In the data rows, the value 128 means zero.
Every row has a hidden score from 0 to 20. What is each row's score? 10 is about the middle. The score is a weighted sum of the row's numbers plus the product of two more (or one squared), each taken from its middle value.
[ 50 132  64 109  95  85 113  22 157 118 151  78 106  32 127  99 117 139
  59 104  62 126 112 121] -> 8
[175 159 189 164 175 180 164 155 158 119 176 179 212 165 153  72 172 163
 166 131 187 152 165  71] -> 4
[175 183 114 111 173  83 164 155 157  93  98 105  80  58 153  71 117  85
 193 133 138  72 166 199] -> 12
[100 106 116 109  94 132 111  75 132 144 150  55 106 165  20  72 147 163
  84 131 137 152  85  68] -> 1
[ 98 157 115 162 175 158 137 156 156  67  45 153 186 163 152 179  67 165
 113 212 111 151 138 122] -> 11
[126 106 114 110  95 158  61 130 106 144 176 154 134 164 128 125 146 138
  85  77  89 178  82  96] -> 5
[176 183 191 163 174  60 190 156 182  66  98  55 160  59 152  98 144  57
 192 158 137  49 165 200] -> 5
[151 133 140 136 121 132 137  21  53 146 125 130 133 111 127 127 146 136
 164 158 161 125 139 173] -> 5
[175 158 190 164 173 181 163 155 184 171 179 180 213 138 153 205  67 166
 166 212 187 151 164 199] -> 5
[125 157 164 163 148 133  62 155  53 118 149 127 132 140 153  71 148 138
 164  78 185 124 137  70] -> 6
[125 183 116 109 147 107 189  75 182 196 151 179 108 139 153 179 145 166
 166  78 137 100 137 199] -> 15
[125 158 114 135 146 181 190 102 183 198 176 177 160 165 154 206 145 164
  59 132 162 151  32 174] -> 8
[ 49 106 114 137 148 108  61 129 131 118  45 106 160  83 153  72  66 112
 112 157  63 127 138 147] -> 10
[ 50 130  63 162 174 157  59 155 131 117  98 154 213  32 153 177  92 137
 165 212 137 153 165 198] -> 13
[175 184  66 163 148 110 138 154 184  91 125 128 133  30 154  99  65  32
 164 133 161 126 164 173] -> 9
[175 182 139 136  70 180 112 154 132 198 178 154 106 165 126  99 198 166
 193 106 161 153 165  96] -> 11
[151  55 166 164 175 181  86 156  78  93 124  56 159 165  73  72 119 137
 137 156 162 177 166  97] -> 6
[149 131 116 112  94  59 138 129 131 118  47 105 106 111 151 125 119 138
 111  79  61 126 138 121] -> 10
[ 51 157 116 109  42 133 113 104 157 171 176 129  81 138 153  73  66 138
 112 106 114 100 112  96] -> 7
[ 50 132  65 162 173 156 138 129 157 119 124 104 159 137 152 125  68 138
 112 131 137 152 138 148] -> 7
[175 132 190 163 147 156 164 156 157 119 123 129 134 138 154 126 144 136
 165 159 162  48 138 148] -> 11
[126 158 141 136 121  59 165 126 158 119 150 130 134 138 153 126 173 138
  59 131 137 128 138 148] -> 10
[150 106 114 165 147 109 139 155 156 143  99 130 133 139 126 125 119 138
 110 159 113 125 112 147] -> 13
[149 133 164 138  95 132 113 155 131  65 123 128  80 138 154 153 146 138
 165 131 162 151 137 147] -> 14
[125 131 115 136 148 131  61 154 157 144 124  56 132  31 153  99  92 137
 138 158 112 100 139 122] -> 10
[150 184 113 135 148 133 189 127 182 173 150 155 162 138 152 206 145 163
 138  79 137 150 111 174] -> 13
[ 75  79  90  83  42  60  86  73 106 119 152 177  80 165  21 151  93 163
  86  79 112 178  58  95] -> 12
[125 184 112  30 121  84 188 103 158 174 151 154 133 139 152 177 120 165
 138 104 137  99 138 198] -> 12
[126 131  90  82 121 107 112 101 106 120  47 104  81 137 100  99 119  85
 109 106  88 125  31 122] -> 14
[125 106 165 165 148 132 113 154 132 146  98 155 134  32 127  72 147  30
 139 158  62  49 138 121] -> 17
[174 159 191 164 173 181 161 157 181 172 151 179 185 165 153 179 173 164
 111 158 186 152 166 200] -> 12
[125  80 115 165 175 181  61 154  53 118  46 153 160 166  19  98 121  86
  84 185  61 179 138  70] -> 13
[125 131 164 162 174  60 166 129 157 117 124 153 187 140 154 152 119 137
 164 157 136 127 113 147] -> 11
[125 106 165 136 147  61 163 129 132  90  98  56  81  32 154  99  66  84
 138 131  86  99 164  67] -> 10
[ 75 107  91  84  40 156  61  23  80 171 174 153  81 166  72 152 119 164
  59 134  88 176  58  95] -> 9
[151 157 166 137 150 107 138 153 131  65 126  57 134 112 152  99 174 110
 165 129 136 101 163 149] -> 10
[100 157 116 137 122  59 163 103 184 146 150 180 106 112 154  72 119 165
 164  78 137  99 136 172] -> 13
[126 132 164 137 147 157 138 129 157 171 123 178 158 167 100  74 172 166
 139 184 162 152  31  69] -> 7
[101 106  64 109  95 132 112  74 105 118  47 129 107 165 100 124 146 138
 113 131  86 125 111 121] -> 17
[125 131  65 163  42 156  60 154 132 144 176 154 159 165 153 151 119 163
 111 133 161 153 111 121] -> 5
[126 158 140 111 122 108 137 128 157 119 100  56 132 138 152  99 120 138
 139 131 112 127 110 121] -> 9
[151 131 139 136 149 133 113 129 157 146 123 152 133 137 127 125 120 137
 166  78  63 151 112 121] -> 11
[177 184 140 108 121 133 110  20 157 172 150 155 108 163 127  99 144 164
 165 105 185 124 138  96] -> 12
[149  79 140 110 123 132  87 127  54  92 150 104 133 136 100 101 146  84
 139  79 112 178 165  94] -> 6
[175 185 190 163 149 132 189 154 181 119 177 153  82  86 153 126 199 137
 191 104 186 126 163 174] -> 13
[150 131 165  83  68 108  60 155 105  65 150 104 108 137  73  99  66 139
 138 106 112 126 138  69] -> 7
[125 157 164 136 121  84 190 102 183 172 151 178 133 138 152 179 146 164
 164 106 138  49 139 173] -> 14
[175 183 190 163  41 109 164 155 183  66  46  80  79  31 153  71 146  56
 192  77 137  73 163 200] -> 15
[102 132  63 110  93 132 113 101  80 119  46 129 106 138 101 101 120  32
 113  77 113 100 138 122] -> 16
[126 104 166 162 174 134 164 129 157  93 125 153 160 140 152 153  92 111
 112 132 161 153  31 147] -> 4
[149 105 114  30 122  60  61  22  53 118 125  56  80 111 126  98  91 111
 111  79  86 125 138 122] -> 6
[177 183 191 164 148 133 188 155 157  91 124  81 132  59 152  73 146 111
 191 105 162  75 167 173] -> 8
[151 158  64 162 122 157 164 155 156 119 125 154 159 166 152 178  68 138
 112 161 186 126  31 146] -> 9
[100 105  89  82  96 157  88 101  78 198 178 154 104 165  47 124 173 164
  85 106 111 179  58  97] -> 10
[101  79  89 137 145  83 112 156 131 119  99 105 133 140 126 124  94 110
 111  79 111 126 139 122] -> 12
[150 107 165 136 121 180  87 127 104 118 151  56 161 164 126 178 145 138
 112 186 137 151  30  96] -> 3
[150 183 140 162 147 107 187 155 181 172 151 179 161 164 154 206 172 165
 140 105 186 126 164 199] -> 15
[101  53  64  30 121  59  85 154  79  92 123  80  80 139  74 100 120  85
 113 160  87 152 137  94] -> 6
[150 106 140 136 175 180  86 156 104 119 150 129 187 164 101 126 147  31
 139 159 162 177 138  69] -> 5
[ 76 183  90  84 149 107 189  74 181 144 125 177 106 137 152 150 119 163
  58  77  62  49 137 200] -> 15
[125 158 140 137  41 132 138 129 158  65 124 153 134 140 151 152 118 110
 112 132 136 153 138 146] -> 12
[151 130 165 162 147 157 162 153 182 119 176 153 187 112 152 152 147 138
 138 132 186 126 164 174] -> 9
[150 132  64 163 121 156 138 128 131 119 150 128 134  32 155 124 145 138
 139 159 161 153 139 121] -> 10
[177 184 190 164 147 109 188 155 183 144 151  55 131  31 152  71 199 111
 193  79 186  48 164 198] -> 11
[176 158 140 162 147 156 163 155 130 145 151 129  81 164 152 152 118 139
 114 157 162 128 140 173] -> 10
[100  79 140 164 174  60 161 153 158  66  46 129 213  84 153 205  93  30
 139 211 111  48 137 197] -> 14
[100  54 140 136  42 157  62 155  53 146 150  56 105 165 126  72 170 110
 138 104 138 152 165  95] -> 5
[ 51  79  89  57  42 156  86  48  81 172 149 154 106 165  46 127  92 166
  85 107  86 178  58  95] -> 5
[177 182 139 163 175 109 190 155 182  67 151 152 134  85 152 151 144 164
 165 131 136  48 165 173] -> 13
[174 105 191 138  94 181  86 156  56  64 125  55 106 166  74 101  66 111
 138 132 162 179 165  94] -> 1
[ 50 157 140 137 120 156 163 128 132 173 124 155 133 113 126  73 173  30
 139 131 161 151 139  68] -> 11
[176 183 191 163 173 134 190 154 183  92  97 103  79  59 154 125 172 112
 193 158 187  50 166 199] -> 16
[100 158 115 136 146  60 164 101 158 144 124 156  79 139 152 153 120 136
 112 131 136  49 136 175] -> 14
[177 133 138 136 121 132 114 154 132 118 150 106 133 139 153  71 119 162
 165 132 136 152 165 147] -> 4
[149 105  64 137 120 134  60 128 131 119  98 128  80  31 126 124 118 138
 140 132 137 152 113 147] -> 11
[174 157 141 109  95 156  62 154 157 171 176 154  79 137 151  99 172 166
 137 105 163 152 137 121] -> 4
[125 182  65 136 120 108 190  75 183 171 177 153  79 138 155 179 145 164
 139 133 138 126 113 200] -> 15
[100 106 115 136 149 109 163 127 132  93  72 130 159 112 127 153 120  84
 140 132  63  99 138  69] -> 11
[177 104 166 110  95 181  86 154  80 118 150  58  79 164  47  98 199  31
 112 104 161 150 139  69] -> 10
[ 99 106 140 137 147  83 111 129 104  64 150 106 106 139 127 101 119  84
 113  80  87 125 138 121] -> 7
[176 183 190  82  67 180 189 128 181 199 175 178  81 164 125  72 199 164
 192 106 186 151 139  70] -> 13
[150 185 165  30  94 132 138 128 131 145 176 154 106 139 127 125 199 138
  58 105 161 125  31 147] -> 12
[174 131 166 163 149  59 165 155 132 119 125 154 158 139 154 179 172 165
 165 185 162 151 165  69] -> 10
[100  53 115 164 174 132 113 155 106  65  73 104 186 111 154 152 120  83
 112 211 136 151 137 121] -> 8
[151 157 140 109  95 181  62 155 107 172 151 129  79 139 126  72 172 139
 112 106  62 177  32  96] -> 9
[151 157  66 138 120 131 138 155  54  65  99 105  80 139 126 126 119 110
 166 132 137 126 138  69] -> 19
[ 99 131  64 109 147  59  60  21 131 117 100 105  80 139 128 125  93  84
 139 159  64 125 112 148] -> 11
[151 131 114 137 148 108 111 128 105 118 151 106 133 138 126 150 146 139
 138 132 137 151 139 148] -> 9
[ 50 132 114 135 120  60  62 128  54 118  99  55 133 137 127 126 119 136
  59 158  88 126 138 121] -> 9
[176  80 190 165 173 181  87 155  79  90  47 130 213 166 153 177 118  85
  60 212 136 178 164  95] -> 6
[101 182  90 137 174  59 189  22 182 198 176 178 106 166 152 180 144 164
 191 106 137 124 137 199] -> 11
[175 159 165  83  40 156 114  23 157 173 177 152 106 165  73 100 200 165
 139 103 187 152 113  69] -> 11
[150 131 115 136 149 108 138 155 132  64 125 129 107 138 126 125  66 136
 110 131 136 153 137  69] -> 5
[174 184 190 110  68  58 188 129 183 197 177 179 107 138 154  72 197 164
 191 108 186  74 166 200] -> 13
[176 183 190 137  41  59 163 153 158 119  45  56 132 111 153  98 172  83
 191 104 161  75 164 173] -> 12
[150 159 114 109  95 157 190  23 157 172 176 153 107 165 154  73  66 163
 138  79 185  49 109 173] -> 6
[126 131 165 163 174  60 138 155 104  93 124 105  80  87 153  70 146 112
 165 158 137 127 137  70] -> 7
[126 131 166 108 147 108 137 129 130 119 125 106  81 112 126 125 147 110
 165 131 136 126 140 147] -> 11
[101 159 164 137 121 156 138 127  55 118 124 154  79 138 153 152 120 138
 139 131  63  47 138 147] -> 16
[ 75 106  64 109 121 133 112  48 158 170 124 179 133 166 100 206 121 164
  59 131 110 177  32  69] -> 12
[ 49 131 139 136 121 157 163 154 105 144 150 128 135 137 153 151 145  31
 164 157  63  48 138  70] -> 15
[101 104 140 137 148 132 137 129 158  92  46 130 186 110 128 178 120 111
 113 184 110 152 138 147] -> 12
[ 50  80  89 136 121 132 138 155  78 118 150 154 106 165 100 126  66 164
  60 132 112 126  84  70] -> 8
[149  54 114  82 120  60  61 128 104 118 150 130 107 138 126  99 148  31
  60 133  87  47 165 121] -> 1
[125 132 114 109 122 133 137 155 105 146 123 105  79 139 127 100 119 163
 139 133 113 100 139 148] -> 10
[150 131 166 164 175 132 163 154 157 119 177 177 134 164 152 125 145 165
 165 132 186 127 165 146] -> 8
[ 76 183  90  83  95  85 187  21 182 199 175 177 106 164 153 178 118 164
  85 103  61 126  31 198] -> 8
[ 50 184 116 110 121  84 163 100 182  66 150 154  81 140 152 126 119 164
 141  79  62  48 136 200] -> 15
[100 105  64  84 121  83 112 128  79 118  99  79 105 112 127  98 119  30
  59 105  86  49 111  70] -> 9
[126 183 115 164 146  84 189  76 184 118 151 106  78  34 154  98 118 163
 193  80 137  74 165 200] -> 11
[125 157 166 163 174 181 164 128 156 119 125 153 187  32 153 152 145 164
 139 158 160 126 164 173] -> 10
[176 158 191 110  68 181 165 154 158 198 175 178 106 165  99  72 200 164
 165 104 184 177 111  95] -> 9
[101  53  89 162 174 133 139 155 132  66  47 129 187  31 153 205  92 111
 112 185  88 126  31 174] -> 14
[126 131 114 164 174 131 137 153 157 118 124 129 160  33 154 151 118 137
 138 158 136 152 112 174] -> 13
[ 49 133 139 164 175 132 113 154 130  65  73 129 160  31 126  73  66 111
 111 159 111  50 165 120] -> 14
[176 185 191 165  68 182 163 155 156 198 176 178 107 166 152  99 198 164
 193  79 188 152 165 175] -> 12
[ 50  55  88 109 122 156  87 103 106  64 125  55 132 165 101 152 119 139
  86 157 112 152  84  70] -> 10
[174 107 191 165 149 181  87 155  80  91 151  54 159 165 126 125 120 112
 139 185 160 178 164  71] -> 2
[124 131 165 164 147 155 165 155 157 146 151 154 132 138 152 178  66 165
 165 133 160 154 166 146] -> 10
[100 105  89  30  94  83 163  22 158 146 124  57 106 139 153  99  66  84
 139  77  62 126  82 146] -> 5
[ 51 105  65 138 146 132  86 129  81 147  47 104 132 164 101 126 145 138
  85 133  63 153 113  95] -> 11
[149  54  64 109 122 155 111  19 158 172 151 128 107 166 127 126  93 136
 111  78 113 179 110 120] -> 4
[ 74 104 140 164 175 131  61 157 132  93  73 128 186 111 153 151  93 137
 165 159 112  50  32 121] -> 12
[151 106 116 136  94 108 113 128 131 118  97 104 133 139 125  73 120 111
 110  78 136 125 138  70] -> 6
[176 156 140 163 175 108 190 156 182 119 151 129 132 111 154 179 146 164
 191 105 160 125 138 199] -> 13
[125 131  87 162 173 109  60 130  52  89  46  57 186 111 151 153  65 110
  60 210 112 126 137 174] -> 8
[175 183 190 162  41 158 187 154 183 119 151 130 132  58 154  72 174  32
 192 131 186  75 164 174] -> 6
[125 131 139 137 148  60 113 129 130  91 124 129 134 138 152  73 119  31
 112  78  63 125  31  94] -> 6
[175 132 166 163 148 182  87 155  80 118 149  55  81 164 127  99 173 138
 167  80 186 152 167  94] -> 10
[150 132 140 135 148 133 188 155 130  65 123 153  79 139 127 125 119 137
 165 133 137 152 139 120] -> 10
[126  54  64 136 148  60  61 155 158 119  47 128 160 112 126 154 120  31
 111 157 112 151  32 148] -> 15
[ 99 106 115 137 175  60 139 128 105  92  46 129 133 112 153 125 119  86
 139 185  87 101 138 122] -> 10
[151 158 165 135 148 157 139 154 157 144 149 153 187 138 153 179 144 165
 138 159 161 152 138 172] -> 9
[ 51  53  90  84  93  84 112 155 105 117 151 103 108 138 100  71 147 136
 110 106  61 101 137  95] -> 8
[150 131 139 136 122 181 138 156  55 145 150  56 134 138 127 126 147 138
 165  78 162 126 137 122] -> 8
[150 159 165 136  43  59 162 156  53  91  97  80 107  86 153  98 119  84
 166 132 137  75 161 174] -> 6
[125 131  65  30 147  60 138 155 132  65 150 154 132 138 152 126 173 137
 140 133 137  48 137  69] -> 6
[100  78  64  81  42  59 112 102 107  66 125 178 133 165  73 178 145 163
  59 131  63 177  83  95] -> 10
[ 99 106 115 163 174 156  62 128 131  66  98  54  79  86 153 152  65  31
 114  79  63  99 138  68] -> 9
[124  79  64 164 149 182  87 155  80 145 151 129 160 166  21 149 173 109
  58 185 137 179  31  95] -> 7
[176 183 190 165 122 181 190 155 157 172 175 153 106 111 155  73 199 165
 192 104 187  98 165 173] -> 11
[126 131  64 136 122 132 138 155 157 144 150 154 134 137 127 125 172 163
 164 132 161 125 137 121] -> 10
[150 158 191 163 147 157 163 155 157 117  45 128 133 110 124  71 172 111
 164 106 136 126 164 173] -> 15
[175 158 164 109  95 156 163 130 158 175 152 153 107 165 126 125 199 163
 138 106 162 150 139 146] -> 12
[100  79 114 136  43 180 138  22  53 170 152 177 132 165 153 152 119 164
  60  78  63 178 111 121] -> 8
[176 130 192 110  95 157  62 155 131 171 176 177 107 165 126 125 171 163
 165  77 138 126 138  70] -> 6
[175 157 167 137  95 157 138 155 156 173 175 130 105 164  99 126 198 165
 166 105 161 178 138 120] -> 10
[100  53  63 162 149  58 138 154 130  92  73 104  79 112 152 206  67  85
  61 184  87 150  30 173] -> 12
[101  52  63 162 174 181  86 129  54 119 125 154 213 165  99 205  92 137
  85 212 112 178  84 120] -> 6
[176 184 192 163 175 131 190 155 182  93  99  57 159  32 154 125 173 138
 191 133 187 100 164 197] -> 7
[149 157 165 112 121 108 138 155  55 146 176 153 107 113 126 151 147 137
 137 105 163 150 137 146] -> 10
[152 156 138 137  95 155 137 156 157 146 176 154 106 165 128 125 172 165
 166 106  62 152 138 147] -> 9
[174  78 190 164 174 180  87 156  54  92  46 106 135  31  21 152 172 112
 138 186 162 179 166  95] -> 15
[150 158  65 163 148 156 138 154  55 118 151 129 132 138 126 151 119 165
 138 131 162 153 164 147] -> 10
[102  55 116 111 121 132  88 128 132 119 150 155 133 165 126 180 146 138
  59 132 137 178  84 123] -> 9
[125 157 164 164 122 131 163 128 182 172 150 180  79 140 153 179 147 163
 166 135 160 151 139 200] -> 13
[ 99 131 141 109 147  58  60 156 105 119 149 153 133 111 125  99  66 138
  58 133 161 153 138 122] -> 17
[151 132 140 137 147 156 137 128 157 146 151 178 160 138 153 151 145 139
 165 158 160 154 138  68] -> 8
[149 157 165 163 149 156  61 154 132 120 124 129 186 138 154 179 145 138
 165 159 136  48 138 146] -> 13
[126  53 114 135  40 157 164 128 157 119 125 128  80 138  99  71  67 139
  59 133  63  48 110  71] -> 7
[174 184 165  55  69 158 139 154  54 198 175 177 107 166  18 100 199 165
 165 104 186 152 165  70] -> 9
[ 50  79 140 162 173 156  86 155  54  92 124 104 161  33  21 100 147 111
 112 159  62 152 165  71] -> 16
[ 49 106  65  31  66 108  59  47 157 172 177  57  78 165  46 126 145 163
  85 106 112 177  59  94] -> 8
[125  54  90  27 122  84 164 102 157 119  46  55 106  32 127  98  92 138
 139 104  61 126 137 148] -> 15
[ 76 157  64 138 148  60 189  73 183 146 150 155  80 112 153 180  68 138
 139  78  62 127 110 199] -> 12
[100  54 165 163 176 133 113 154 105  92  72  56 211  59 152 151  65  58
 137 211 111  99 163 173] -> 9
[151 158 165 163 147 180 164 153 158 172 151 177 187 140 127 126 172 164
 139  80 187 151 137 147] -> 13
[176 131 164  30  68 180  87 154  78 118 150  56 107 138  46  98 172  84
 139  78 137 152 111  95] -> 7
[125  53 116  29 121 110  88 128  53  65 124  56  78 138  75  98  94  29
 113 131  62 152 164  95] -> 5
[ 75  54  89 163 174  60 112 127 105 119  46 130 214  86 155 178  93  32
 112 212  87 152 164 147] -> 15
[176 159 165 164  94 180 139 155  54 172 177 178 106 165 152 125  65 163
 139 104 187 152 163 121] -> 6
[ 51 158 115 137 122 108 189  22 182 171 124 155  80 139 154 153 146 137
  58 106 111 100  85 173] -> 15
[ 75  80  88 162 176  84 137 128 105  93  73  80 212  58 152 178  94  30
  86 212  86  48 138 119] -> 9
[100 130 139 136 122 133 113 129 130 146 125  55 132 112 127 126 121  84
 111  79 112 126 137  68] -> 9
[ 51 105  64 109 147 107 111 103  54 172  46 130 133 138 101 126  93 111
 113  78 112 152  84  94] -> 13
[151 106  64  82 147 109 112 155  55 119 124  79 133 138  99 100 119  32
 112 132  87 124 165  96] -> 6
[150 131 140 163 149 157 165 153 158 147 149 152 135 139 151 152 120 164
 136 133 162 126 165 145] -> 10
[176 106 166 165  68 182  86 155  79 146 151 130 108 165  99  99 200 138
  59 105  63 178 139  96] -> 6
[150 132 164 163 149 156 164 155  55 144 100 153 187 138 154  72 119 136
 138  78 162 151 137 148] -> 11
[174 184 162  84  67 108 112 154  55 171 150 128  80 140 100 100 198 137
 165 106 161  48 137 121] -> 15
[ 51  54 114 162 148 157 137 128  54 171 150 179 134 165 127 204  65 165
 112 159 162 177  31 147] -> 4
[151 130 140 110 121 157 138 128 133 146 126 130 107 137 127 153 120 164
  85  77  64 152 139 122] -> 10
[149  79  64 163 121 180  62 156  53  91 150 152 159 164  73  71 145  85
  85 213 136 178 112  70] -> 2
[175  55 140 164 148 157 138 154 183  65 126 155 160 166 151 151  66 164
 139 159 186 152 165 174] -> 7
[101 106 115 138  41 157  86 155 105  66  47  55  82 137 126 100  66  82
 139 132 112 151 165  96] -> 12
[102  54  89  84  93 131 112  73 131 171 177 178 107 165 100 204  66 163
  86 133 113 179  33  70] -> 7
[150 157 140 136 122 108 163 101 183 170 150 153  79 113 155 152 120 140
 164 133 136 125 138  68] -> 10
[176 184 192 163 147 180  62 155 160 144 177 177 185 139 153 179 145 165
 140 185 186  49 164  67] -> 9
[151  55  65 160 175 180 111 154 104  92  45 104 186 138 152 125  66  30
 112 186 136  47 138  94] -> 5
[176 131 165 163 148 181 139 154  54 145 176 179 187  33 152 178 146 164
 191  78 186 152 165 175] -> 14
[150 106 164 109 148 108 137 155 131 147 122 153  80 137 151 125  93 163
 112 133 135 100 139 172] -> 13
[125 131 164 134 121 156 163 128  55 118 151 130  80 112 126 152 147 111
 112 159 135 152 138 121] -> 9
[177 184 165 163 175 132 189 155 181  66 151  56 160 111 153 125 171 111
 166 158 160  73 166  71] -> 10
[153 159 139 110 122 133 138 153 131 146 149 154  79 137 127 125  66 137
 138 157 162  49 138  69] -> 9
[ 49 105  64  29  94 156 111 103 132 171 150 153 132 165 126 151  68 164
  58 106 136 177  31 120] -> 8
[ 49 131 114 111  95 109  62 128 106  63 125 106  79 137 128  98 119  30
  60 105  63  99 112  95] -> 12
[ 50 183 165 163 148 182  61 155 156 146 150 177 187 165 153 179 146 164
  59 131 188 151 165 120] -> 12
[176 184 165 164  40 182  60 156 156 170 176 177 108 165 127  99 200 166
 164  78 186 152 165 121] -> 9
[101  78  90  29  42 156  63  75  53 198 152 178 133 164  72 205 119 165
  61  78 111 177  31  95] -> 11
[150 132 140 137 147 130 164 153 132 146 149 130 133 139 128 151 146 137
 113  79 162 151 137 146] -> 12
[176 158 165 108 120 108 190 154 157  68 150  54  81  84 127  72 199 137
 192  79  62  75 163  69] -> 11
[125 183  66 164 147  84 188  75 182 171 175 153  80 137 154 151 146 166
 139 105 163 101 165 174] -> 13
[175 157 190 161 148 180 138 155 132 145 150  56  81 166 127 126  67 165
 165 131 186 154 165 122] -> 4
[177 157 191 164 172 158 163 153 182 172 177 178  80 140 153 180 145 164
 166 131 188 152 137 174] -> 12
[151 133 115 111 148 181 163 155 107 117 125 106 105 165 152 123 147 165
 112  79  61 126 164  69] -> 5
[ 50  52  89 164 174  60 137 103 158  93  47 104 187 139 153 180  66 137
 138 159  63 100 140  68] -> 10
[151 106  90 138 148 107 139 129 133 145  46  56 109 164 152 152 146 165
 165 133 135 126  31 147] -> 15
[124  79  63 111 123  59 113 102 131 171 150 178 134 165 127 179 146 165
 112 158 136 177 111  95] -> 8
[ 49 157 140 163 147 133 139 129 157 172 151 130 160 139 153 179 145 164
 112  79 161 150 164 174] -> 13
[150 158 164 163 174 156 138 154 132 118 124 104 133  33 153 125 119 110
 166 134 186 100 165 147] -> 11
[150 105 192 162 147 156 112 156 106 119  47 128 185 138 127  72 148 111
 166 159 187 178 138  95] -> 9
[150 107 141 138 122 132 111 128 106  64 150 151 133 165 126 153 120 165
  84 183 138 179 110  95] -> 5
[151 131 116 137 147 134 163 129 130 118  45 129  79 110 153 153 174 137
 137 131  64 128 137 149] -> 16
[175 158 189 109  94 181 139 155 182 199 177 179 106 163 126 124 200 164
 113 105 187 178 140 122] -> 11
[151 131 140 110 148 157 112 155 157 117 176 105 160 139 153 124 171 163
 137 132 113  50 137 148] -> 9
[125 131 141 163 176 109 139 128 131  66  98 128 185 111 153 151  66 139
 138 184 111  48 137 147] -> 9
[ 50  78  65 139 122 158  88 154  80 119  45 106 133 164  71  72 147  86
 112 158 112 151 139  94] -> 10
[176 184 191 135  95 181 165 155 131 147 176 104  78 139 126  96 198 139
 193 106 186 100 163 148] -> 13
[126 131 139 165 146  60 139 154 157 144 151 130 160 138 127  72  66 139
 164 157 161 150 165  70] -> 13
[127 131 114  84 122  60  61 102 131  64 124  56  79 138 127  98 119  83
 112 104 112 153 111 121] -> 8
[ 50  54  89 136 148 158 110 101  54 147  98 154 187 165 126 204  93 165
  58 185  87 178  32  96] -> 7
[175 130 189 136 121 180 113 154 106 118 125 129 132 164 101  99 173 137
 138 104 187 177 166  96] -> 9
[125 158 140 163 148 156 163 154 156 119 126 155 132 138 153  72 145 135
 139  79 161 178 139 173] -> 9
[149 185  66 110 121 132  63 128 131 172 151 155 108 137  21  72 146 112
 139 131 161 153 136 123] -> 12
[175  55 164 162 175 132 140 154 157 118 150 154 134  85 154  71 198 137
 164 105 136 151 165 174] -> 13
[150 158 141 164 174 131 136 156 130  64 124 179 159 138 151 153 175 138
 166 185 137  48 138 122] -> 14
